Rows are one point carried round by a steady rotation, each followed by how many steps it has turned.
The counts run from 0 to 204.
[ 90 109  85 151 129 105 159 189 145 125 164 120 132 106 125 139 151 140
 128 121 135 139 120 137  89  63 132 126 121  64 176 152 126 118 117 113
 150] | 133
[ 81 107 105 143 154 112  84 136 126 103 125  88 145 137 153 106 131 135
 154 133 119 145 137 116 134  86 115  96 140 136 220 161 126 113 143 142
 150] | 116
[121  89  69 115 113 152  75 103 106 157 174 126 128 192 117 110 122 123
  92 126 103 146 121 111  84  99 135 111 145 146 129 163 135 126  94 138
 107] | 175
[141 127 134 161 137 134  66 129 111 143 143  35 128 138 157 148 126 138
 138 147 155 149 116 108 132 120 107 127 145 147 190 134 147  99 138 112
 156] | 89
[120 113 113  96 123 110 113 135 128 145 166 143 151 153 120 113 168 150
 126 176 127 170 132  85  97  96  94 163 131 141 163 181 186  95 123 145
 106] | 51
[118 108 137 138  54 180 102 148 113 125 153  96 130 111  80 116 152 184
 149 176 120 139 145  98 112 133 160 120 155 128 135 137 157 137 134 132
 109] | 191
[110  90 119 109 107 124 113 177 160 133 185 180 138 151 112 140 158 160
 142 141 136 145 113 129 106  78 131 151 101 106 113 161 140 131  94 115
 115] | 139
[100  82  78 121 109 168  86 131 132 134 152 139 140 168 125  97 125 138
 132 131 120 120 160  92 131  74 129 128 147 110 115 166 130 165 110 171
 100] | 48
[ 95  80 113 130  75 154  80 133 119 114 156 128 121 132  97 122 108 165
 131 143 100 152 120 143  58 102 148  83 133 163 136 138 110 102  95 115
 114] | 103
[130  78  76 119 107 178  61 111 125 170 173 120 126 184 112 127 129 155
 117 128 138 135 125 116  93 124 144 122 126 133 118 141 135 151  92 153
  93] | 174
[153 106  78 126  90 147 115 152 122 157 189 115 125 136 116 171 131 147
 108 150 129 155 116 107  62  95 120 138 179 111  97 138 149 127  94 130
 133] | 68
[ 80  82 124 108 113 155  88 125 173 115 144 116 122 134 112  94 134 181
 119 155 139 141 137  97 140  96 157 106 143 100 139 179 106 173 120 119
 135] | 120
[102 111  86 125 145 112 138 130 137 145 162 126 133 144 131  94 168 139
 118 170 154 144 132  93 112  93 108 152 129 113 195 188 180 107 143 141
 121] | 52
[112 102 136 111  89 112 118 148 139 139 161 130 102 132  89 110 143 165
  95 164  86 163 129 117  92  93 182 124  98  86 142 172 119 115 108  91
 112] | 32
[104  90 137 153 109 157  70 170 126  96 146 136 126 134 118 106 132 147
 177 104 108 110 126 135 154  80 160 128  97 131 158 145 133 121 119 102
 116] | 11
[130  96 120 157 132 137  72 178 126 115 148  95 141 122 164 161 125 146
 162 104 144 129 117 156 107  68 110 112 113 140 187 113 121  99 105 136
 146] | 9
[124 117 103 122 116 171  45 148 120 164 149  65 148 179 119 123 131 134
 139 135 117 124 124 102 178 139 144 133 146 116 138 145 140 167 127 139
 122] | 181
[127  85 137 140  76 150 113 145 166 109 172 152 108 109 103 145 137 182
 143 143 146 151 111 139  77  93 139 126 107 142 124 152 135 105  95  90
 116] | 5
[127 118  79 140 123 116 142 155 112 156 170  71 115 125 133 138 134 124
 101 155 134 146 133  84  80  72 128 133 167  85 149 171 143 111 139 113
 165] | 61
[113  92  90 120 114 172  79 158 140 154 160 122 164 163 141 115 148 151
 155 118 138 108 153 102 158  99 132 146 137  98 139 149 141 177 114 181
  93] | 47
[120 124  76 151 159 142  87 159 123 156 166  81 147 166 140 143 148 119
 145 119 180 127  91 125 126 112 113 152 133 120 180 144 174 123 136 100
 140] | 80
[129  95 153 135  95 155  68 187 118  91 147 114 119 115 108 149 109 157
 162 123  96 132 127 128 126  73 152 111 143 137 116 132 108 119 122  95
 143] | 3
[123 105 124 139  87 164  52 173 123 128 161  86 133 133 102 161 132 158
 161 115 120 142 109 148 127 118 166 100 140 114 120 109  84 163  95 121
 123] | 101
[128  85 118  92 128 131  64 155 156 129 165 142 122 183 135 125 132 140
 127 131 123 137 130  89 155  87 139 164 110 112  88 184 141 156 111 111
 131] | 147
[129 118 102 119 131  99 114 162 136 177 155  82 144 124 136 157 154 157
 107 155 122 162 126 130  77  88 130 134 113  73 170 136 109 111  90 146
 126] | 34
[112  89 129 151 148 127  91 140 137 124 139 110 131 125 160 100 138 146
 157 126 151 122 134 120 142  81 126 142  79 151 218 152 141  98 123 125
 116] | 18
[104 130  96 160 119 138 126 166  89 116 148  79 142 108 125 140 131 138
 150 149 108 148 120 128  81  95 117 102 174 126 193 122 142  92 135 128
 138] | 196
[113 111 161 104 136  84  91 134 133 135 139 119 119 153 112 105 140 144
 102 163  95 168 134 116 105  94 143 142  98 141 162 190 134  91 123  91
 129] | 24
[140 119 109 127 134 158  73 163 123 154 145  70 151 149 150 138 132 135
 148 138 138 122 159  64 171  99 110 154 160 109 153 153 149 163 141 171
 136] | 55
[120  89 115 141 100 155  91 185 118 112 138 128 137 115 138 144 133 165
 178 108 115 113 159 114 131  52 114 120 139 129 142 128 124 124 108 175
 123] | 136
[135 147 101 146 127 117 121 186 102 143 147  59 134 141 135 148 129 115
 128 143 107 143 144  95 117  85 109 132 174  85 154 164 155 113 140 112
 163] | 62
[130 112 102 121  74 160 102 185 119 152 181 119 123 153  89 159 128 145
 124 151 126 147 119 103 104 110 152 154 153  93  79 144 149 144 103 104
 136] | 67
[122 112 107 132 154  98  82 180 140 125 166  97 141 145 148 187 133 134
 142 108 138 153  89 160  97  76 111 124 113 119 169 117 128  96  98 111
 154] | 8
